Questions about the grid below.
1) Give the entry just right of 5.08.
2) Give the first entry in reading order.
3) Give the entry just right of the smallest entry.
4) Give the entry just right of 1.60.
5) Give the entry just left of 5.98.
6) Give the entry just right of -5.98.
7) Give the median of all entries.
8) Give the entry just right of 5.37.
[[ 2.59 -3.06  2.17 -5.78 -1.84 -6.50  4.30  6.84 -2.35 -2.49 -5.91  3.09
  -5.56 -5.98 -2.32]
 [-2.36  2.94 -2.04  5.30  1.60  5.98 -3.90 -6.17  2.23  2.38  5.70 -2.77
   5.24  5.37  2.19]
 [-2.32  2.74 -1.90  5.40  1.63  6.08 -4.06 -6.48  2.14  2.31  5.45 -2.85
   5.08  5.70  2.12]]
1) 5.70
2) 2.59
3) 4.30
4) 5.98
5) 1.60
6) -2.32
7) 2.12
8) 2.19
